Look-ups in named tables: a row name and a column name give one cell, copied from the table.

rosufab =
columns: gavuda, kig, zir, kegar
pifog: [47, 153, 84, 88]
sut: [229, 73, 70, 203]
sugozi: [104, 14, 85, 193]
dasa: [198, 6, 128, 6]
muku: [63, 28, 115, 195]
kogito: [70, 237, 177, 43]
tokamum: [163, 107, 203, 139]
kuviv: [129, 116, 12, 67]
zag: [105, 129, 31, 186]
garu: [82, 216, 97, 75]
tak: [197, 60, 81, 42]
fek: [116, 146, 140, 176]

What is the zir of sugozi in rosufab? 85
What is the gavuda of kuviv in rosufab? 129
What is the gavuda of sut in rosufab? 229
What is the zir of sut in rosufab? 70
What is the gavuda of sugozi in rosufab? 104
What is the zir of dasa in rosufab? 128
What is the kegar of kuviv in rosufab? 67
What is the kegar of garu in rosufab? 75
What is the gavuda of tak in rosufab? 197
What is the zir of kogito in rosufab? 177
What is the zir of pifog in rosufab? 84
What is the kig of kogito in rosufab? 237
What is the kig of kuviv in rosufab? 116
What is the kegar of tak in rosufab? 42
What is the zir of zag in rosufab? 31
What is the kig of garu in rosufab? 216
What is the kig of fek in rosufab? 146
What is the kegar of muku in rosufab? 195

vog:
|  | nodir | meliz |
|---|---|---|
| bobaf | 216 | 183 |
| vitus | 212 | 68 |
| lizasin | 185 | 230 |
| gopuro | 115 | 205 |
| beb | 185 | 69 |
| vene | 124 | 131 |
| potim | 220 | 120 |
| nuzuvo | 128 | 57 |
| rog | 158 | 42 |
| mar | 146 | 97 |
| feg | 181 | 48 |

nodir of mar: 146
meliz of mar: 97
nodir of rog: 158
nodir of nuzuvo: 128
nodir of gopuro: 115
meliz of bobaf: 183
nodir of vene: 124
meliz of beb: 69
meliz of rog: 42
nodir of bobaf: 216
nodir of vitus: 212
nodir of beb: 185
meliz of potim: 120
meliz of vene: 131
nodir of lizasin: 185
meliz of lizasin: 230
nodir of feg: 181

dabinod =
       nafos  fenun  lasoz
nebu    1.55   4.46   2.60
dus     5.82   2.11   2.98
tabim   8.00   8.91   5.48

nafos of nebu: 1.55
nafos of tabim: 8.00
fenun of dus: 2.11
lasoz of tabim: 5.48
nafos of dus: 5.82
fenun of tabim: 8.91
fenun of nebu: 4.46
lasoz of nebu: 2.60
lasoz of dus: 2.98

tumopu:
         fabudi  siputu  pon  zum  losi  paro  mumugur  taba  mim
mis         119     195  107   68   169   126      131   126  190
ges         139      62  130  144    74   107       99    39   87
boz         137     124   66   81   151    65      183    98  131
tul         119     111   78  165    43   166       82    32  161
bik          57      60  125  170    87   165       48    83  118
korokik      84      38   81  163    63   168       66    90  148
fum          85      52   78  187    80   157       96   132   92
moku        131     157   32  190   151   140       78    28  170
leda        132     141  125  110   180   157      116    91  180
boran        48      66   35  143   165    57       85   122  115
neleviv      78      22   72  183    57   180      101    59  145
zup         128     193   97   43   126    91      130   143  107
ran          64      57  105  169    67   138       59    37  132
tunop        96     170   60   84   165   130      137   104  170

mis, mim -> 190
zup, mumugur -> 130
korokik, pon -> 81
tul, paro -> 166
bik, mumugur -> 48
zup, siputu -> 193
korokik, siputu -> 38
leda, zum -> 110
neleviv, losi -> 57
boz, pon -> 66
mis, losi -> 169
neleviv, pon -> 72
tunop, losi -> 165
tunop, pon -> 60
mis, pon -> 107
boz, mumugur -> 183
neleviv, siputu -> 22
zup, pon -> 97

tem =
         garuzi     mib     bag   rufod
rumene   49.891  71.572  65.772  50.595
bol      25.670  70.124  66.411  40.592
tup      31.725  63.974  70.000  67.101
ragelon  34.835  73.132  58.559  53.742
mek      36.913  73.731  68.294  62.808
vazus    26.304  67.321  64.702  31.880
binagir  73.347  34.362  44.964  45.544
guki     29.219  75.790  52.600  38.744
femuzi   24.281  82.558  64.091  62.010
teb      61.201  42.675  78.989  69.886
tuvin    70.522  23.727  31.367  39.161
vesikof  75.403  27.144  51.401  52.815
kerule   53.407  64.464  33.606  32.070

bag of guki = 52.600
mib of ragelon = 73.132
mib of rumene = 71.572
garuzi of ragelon = 34.835
bag of vazus = 64.702
rufod of teb = 69.886
garuzi of rumene = 49.891
bag of bol = 66.411
bag of mek = 68.294
mib of mek = 73.731
mib of tup = 63.974

molo.tsv
	gutek	suf
pabin	130	48
ruvugup	189	153
nisut	147	168
pok	109	191

pok, suf -> 191
nisut, gutek -> 147
pabin, suf -> 48
ruvugup, suf -> 153
pabin, gutek -> 130
ruvugup, gutek -> 189
pok, gutek -> 109
nisut, suf -> 168
Row with the largest gutek: ruvugup

fazib =
	fozikog	tas	venez	pebuz	nuleda	zugaz	mal	ruzuvik	guz	nazolor
lenalif	1.51	-3.77	-1.92	-4.57	0.15	1.64	-1.40	-1.57	1.94	-0.77
zibezu	-0.05	1.07	5.63	3.19	-9.55	3.77	-3.96	3.04	2.66	-1.17
lun	-3.39	0.06	-1.11	-0.47	2.42	-3.20	2.45	-2.15	-4.83	0.65
zapero	-3.54	5.16	3.23	3.81	-1.71	-1.13	-4.71	0.73	-4.24	-4.07
vetod	-0.50	-2.20	-3.13	-2.54	1.99	-1.56	0.74	-2.30	-0.58	-0.60
kevim	1.82	-2.31	-0.75	-2.20	-3.55	2.60	-2.26	1.42	2.27	-0.44
rivu	4.65	-0.70	2.92	-0.33	-6.84	1.39	-2.97	1.95	5.90	-2.22
zal	-2.40	1.74	4.53	2.49	-5.91	2.59	-2.22	1.87	0.11	0.17
nam	0.66	-2.36	-5.77	-4.93	6.52	-4.07	1.74	-3.11	-2.84	-0.13
dotu	1.22	-2.18	-0.45	-5.30	0.67	0.07	1.83	-0.52	-0.87	2.32
pakav	1.12	-2.38	-1.17	-1.48	-2.15	-0.27	0.96	0.27	1.73	0.20
sagebub	0.01	1.19	3.63	-2.98	-1.22	0.31	0.83	0.43	-1.96	2.56

What is the guz of sagebub in fazib?
-1.96
What is the venez of zibezu in fazib?
5.63
What is the pebuz of zibezu in fazib?
3.19
What is the guz of pakav in fazib?
1.73
What is the mal of vetod in fazib?
0.74
What is the venez of kevim in fazib?
-0.75
What is the guz of zibezu in fazib?
2.66
What is the nazolor of zibezu in fazib?
-1.17
What is the nazolor of kevim in fazib?
-0.44
What is the fozikog of zibezu in fazib?
-0.05
What is the nazolor of pakav in fazib?
0.20
What is the zugaz of zapero in fazib?
-1.13
What is the nuleda of zal in fazib?
-5.91
What is the tas of kevim in fazib?
-2.31
What is the mal of zal in fazib?
-2.22
What is the nuleda of vetod in fazib?
1.99
What is the pebuz of kevim in fazib?
-2.20
What is the tas of zal in fazib?
1.74
What is the nuleda of lenalif in fazib?
0.15
What is the venez of dotu in fazib?
-0.45
Which row has the largest mal? lun

